In the data rows, the value 50 means zero.
Some points, one per row:
46:56:62:2:37:42:34:58:53:34:57:83:2:60:58:30
57:30:52:61:62:70:53:36:65:53:50:47:50:70:45:76
25:50:37:43:33:41:38:54:39:40:49:31:27:39:59:33
61:47:75:65:50:43:55:94:99:58:91:95:58:71:28:87
57:60:53:64:62:70:50:38:60:41:53:53:43:77:47:56
58:61:63:57:43:40:39:57:48:39:54:58:35:55:53:49
57:46:60:40:57:47:45:79:99:69:78:83:72:44:44:41
51:71:68:56:41:70:52:37:52:43:49:43:32:52:19:47
58:58:53:65:62:67:57:36:50:67:46:50:64:48:47:57
66:59:76:64:39:70:99:30:46:45:58:63:44:51:29:67
52:57:42:44:67:44:40:66:54:66:46:44:67:49:70:43
58:61:44:50:34:41:38:58:44:39:53:54:33:54:53:50
55:64:49:0:75:42:31:72:52:55:54:59:57:63:58:59
29:43:42:43:67:47:43:55:49:26:20:41:63:48:64:34
60:46:84:60:49:68:63:55:99:69:80:83:72:45:45:41
65:60:57:69:60:70:99:31:44:46:58:51:50:74:25:69
46:54:41:34:67:45:39:66:55:65:49:62:50:51:48:38
34:30:47:65:64:31:41:36:34:67:40:41:68:48:39:59
48:60:37:7:79:46:38:72:65:75:50:50:75:54:73:43
61:64:42:55:35:40:39:58:41:39:49:49:41:52:51:54
63:61:71:61:41:70:63:34:49:44:52:58:44:51:47:59
63:62:71:61:41:70:55:36:51:44:50:56:43:51:51:57
41:53:45:33:67:46:40:67:66:61:52:61:52:53:72:34
56:58:42:43:67:45:49:64:53:68:49:46:68:47:68:44
46:55:70:38:44:42:34:59:55:36:58:85:6:60:58:31
65:52:53:65:26:40:99:42:48:68:58:57:70:48:30:61
60:61:53:66:63:69:50:37:57:42:52:48:48:77:46:59
66:52:55:66:62:45:99:48:45:69:58:54:71:48:32:59
61:46:84:64:46:73:58:56:99:58:88:99:58:67:29:87
34:45:45:49:35:48:44:23:68:34:64:40:28:50:54:33
62:62:39:47:67:50:48:58:46:70:43:44:67:49:43:64
53:59:45:45:63:46:36:58:31:8:25:44:39:52:48:48
4:26:35:44:34:20:30:54:28:41:45:26:30:37:55:35
59:59:70:60:40:67:48:38:49:44:48:56:45:50:52:57
51:57:63:55:57:45:37:57:34:11:26:50:40:52:49:49
64:65:48:63:32:56:54:34:41:42:48:45:40:55:49:58
61:61:62:60:45:42:40:59:35:27:38:51:43:54:49:53
32:31:47:65:64:32:32:38:38:42:49:41:47:73:40:59
59:61:41:54:37:36:37:57:34:41:46:46:42:53:50:55
29:31:36:42:68:23:29:68:47:65:46:41:67:47:68:43
60:60:63:60:44:35:37:57:34:43:50:49:43:53:51:55
54:59:42:43:68:46:40:66:59:66:49:46:67:49:70:42
Then 24 other points, each followed by its number:
60:58:38:45:66:46:41:66:42:58:35:44:68:48:43:59 0
40:35:43:49:33:41:37:55:44:37:50:51:29:41:57:37 1
31:55:43:53:31:58:54:31:40:42:49:28:28:42:55:42 2
57:57:38:44:66:46:41:66:50:67:45:49:64:50:45:56 3
46:55:57:51:62:70:49:38:67:36:58:70:23:81:49:40 4
40:52:40:47:34:42:43:55:66:61:52:62:51:51:70:36 5
54:51:54:67:63:57:54:36:39:69:42:45:66:47:43:60 6
49:58:7:0:99:44:40:67:53:65:48:45:67:49:70:42 7
24:52:33:24:40:40:37:57:43:50:47:33:35:43:59:38 8
53:53:61:60:44:21:30:58:32:41:47:49:43:53:49:55 9
57:61:72:59:41:70:50:37:61:40:53:65:34:51:52:51 10
62:63:43:55:34:40:46:57:34:43:50:46:42:51:50:56 11
62:56:65:59:43:41:42:67:38:39:73:68:45:52:35:55 12
56:60:42:45:67:51:46:59:59:67:48:45:67:49:70:44 13
62:61:71:60:40:71:50:36:52:37:42:56:43:52:52:56 14
0:8:47:47:34:47:42:20:68:33:63:34:27:37:58:16 15
22:44:36:44:33:35:37:54:32:42:46:29:29:38:56:35 16
29:53:37:45:33:40:39:55:37:41:47:30:31:37:58:36 17
54:52:52:66:62:60:46:38:44:43:49:46:48:75:44:60 18
64:60:52:66:62:66:70:34:41:72:45:47:68:47:41:63 19
64:63:54:66:62:69:63:36:48:45:53:47:49:77:41:63 20
67:62:55:64:29:39:99:44:30:44:58:53:42:52:26:67 21
11:53:4:0:99:42:31:68:49:53:50:41:50:52:67:39 22
24:9:45:62:32:48:51:17:61:71:44:43:66:38:65:50 23
Which three of these numbered points are nearest to each point below, ignoring the 3 directions in which the first points spread most? Their numbers follow each, nearest first.
28:34:45:44:27:41:42:64:35:39:71:54:33:36:36:33 > 16 1 17
34:46:64:57:43:47:43:23:70:34:66:44:31:51:55:33 > 2 10 16
67:59:68:65:42:40:99:44:32:45:59:56:44:52:26:67 > 21 11 12
62:63:42:56:35:40:39:58:38:42:48:47:42:53:49:55 > 11 3 0
61:46:76:64:49:45:55:93:99:57:92:95:56:70:27:87 > 9 12 11
61:62:63:60:43:40:38:58:44:40:51:53:40:54:50:55 > 9 11 3
55:64:14:0:99:43:30:71:48:55:51:55:57:62:58:58 > 7 22 20
55:62:60:0:71:71:46:45:64:55:52:65:57:61:59:59 > 7 19 14
68:58:57:68:60:67:99:29:39:70:48:49:69:48:25:71 > 19 3 6
48:36:43:54:34:39:39:55:40:40:48:45:38:40:54:41 > 1 16 17
56:61:55:60:64:67:59:37:61:67:49:45:64:51:67:50 > 10 13 14
61:55:54:66:62:71:52:43:52:42:72:60:50:75:32:60 > 18 20 4
48:37:43:54:32:40:38:55:35:33:41:43:38:40:54:44 > 1 17 16
Here are 24 other points, each followed by its number:
56:30:61:52:46:41:45:57:53:52:49:51:46:43:50:72 0
30:53:36:45:32:39:41:55:34:42:48:30:30:37:57:37 1
17:46:38:38:33:39:38:54:45:37:51:41:18:40:60:28 2
30:7:51:60:62:55:48:19:49:74:38:44:65:38:41:72 3
63:62:52:66:62:67:61:35:43:71:43:45:69:48:45:63 4
33:21:40:54:35:21:29:55:28:40:46:40:39:39:54:43 5
56:30:69:53:42:71:53:37:66:54:48:56:46:42:51:74 6
57:31:40:38:40:41:45:56:50:52:47:47:43:42:49:73 7
52:53:41:54:35:21:30:58:29:40:45:44:42:51:49:56 8
56:60:40:55:33:45:49:49:58:68:48:45:67:48:66:46 9
48:25:48:53:29:39:42:64:36:40:71:63:41:37:35:43 10
59:58:39:54:33:41:70:50:51:68:51:48:68:49:58:48 11
33:45:54:64:62:74:52:20:80:36:65:42:40:75:49:41 12
49:40:49:62:32:58:54:31:39:43:49:40:36:40:53:49 13
62:56:48:54:30:41:43:67:36:39:73:66:44:50:35:54 14
64:28:64:65:43:44:42:49:41:42:48:57:47:43:52:51 15
52:40:55:41:55:47:44:78:55:62:76:83:71:45:44:41 16
62:64:65:64:42:57:55:33:43:44:50:50:41:54:48:61 17
25:9:55:58:63:53:48:20:61:71:45:43:66:39:69:48 18
59:61:52:67:63:71:50:37:49:29:38:46:48:76:45:59 19
63:62:51:66:62:66:57:36:47:68:43:46:67:48:45:60 20
30:52:36:44:33:39:41:55:34:42:47:25:27:43:14:31 21
64:63:63:59:43:40:45:57:38:44:52:50:43:53:51:57 22
56:62:44:12:82:68:54:43:53:77:44:49:75:53:51:63 23
The same question for these:
64:58:40:47:66:45:70:62:39:70:49:48:69:48:23:69 > 14 22 8
34:45:72:57:41:73:53:19:82:36:65:50:34:49:55:35 > 12 18 13
55:59:39:53:33:41:44:56:59:65:47:47:67:48:67:44 > 9 11 17
53:39:47:54:27:42:48:65:54:63:75:82:71:45:43:42 > 16 10 14
57:33:54:63:28:39:99:41:28:45:56:49:41:39:25:57 > 10 5 1
57:29:51:61:64:67:62:34:52:76:42:44:69:42:45:74 > 6 13 0
2:7:44:53:30:46:45:18:40:45:44:28:29:31:56:42 > 18 3 2
5:38:40:35:66:47:36:55:29:8:24:28:27:39:55:27 > 2 13 19
54:56:53:64:70:70:58:35:40:48:28:45:67:47:42:55 > 20 4 19
34:30:33:45:67:22:29:66:34:66:41:41:67:47:38:60 > 8 5 0
51:56:54:65:70:72:49:36:47:13:29:46:47:76:45:54 > 19 20 4
53:28:46:51:25:43:45:53:75:57:57:59:64:28:70:30 > 13 9 11
62:63:62:60:43:40:40:58:42:41:50:52:43:54:51:56 > 22 17 8
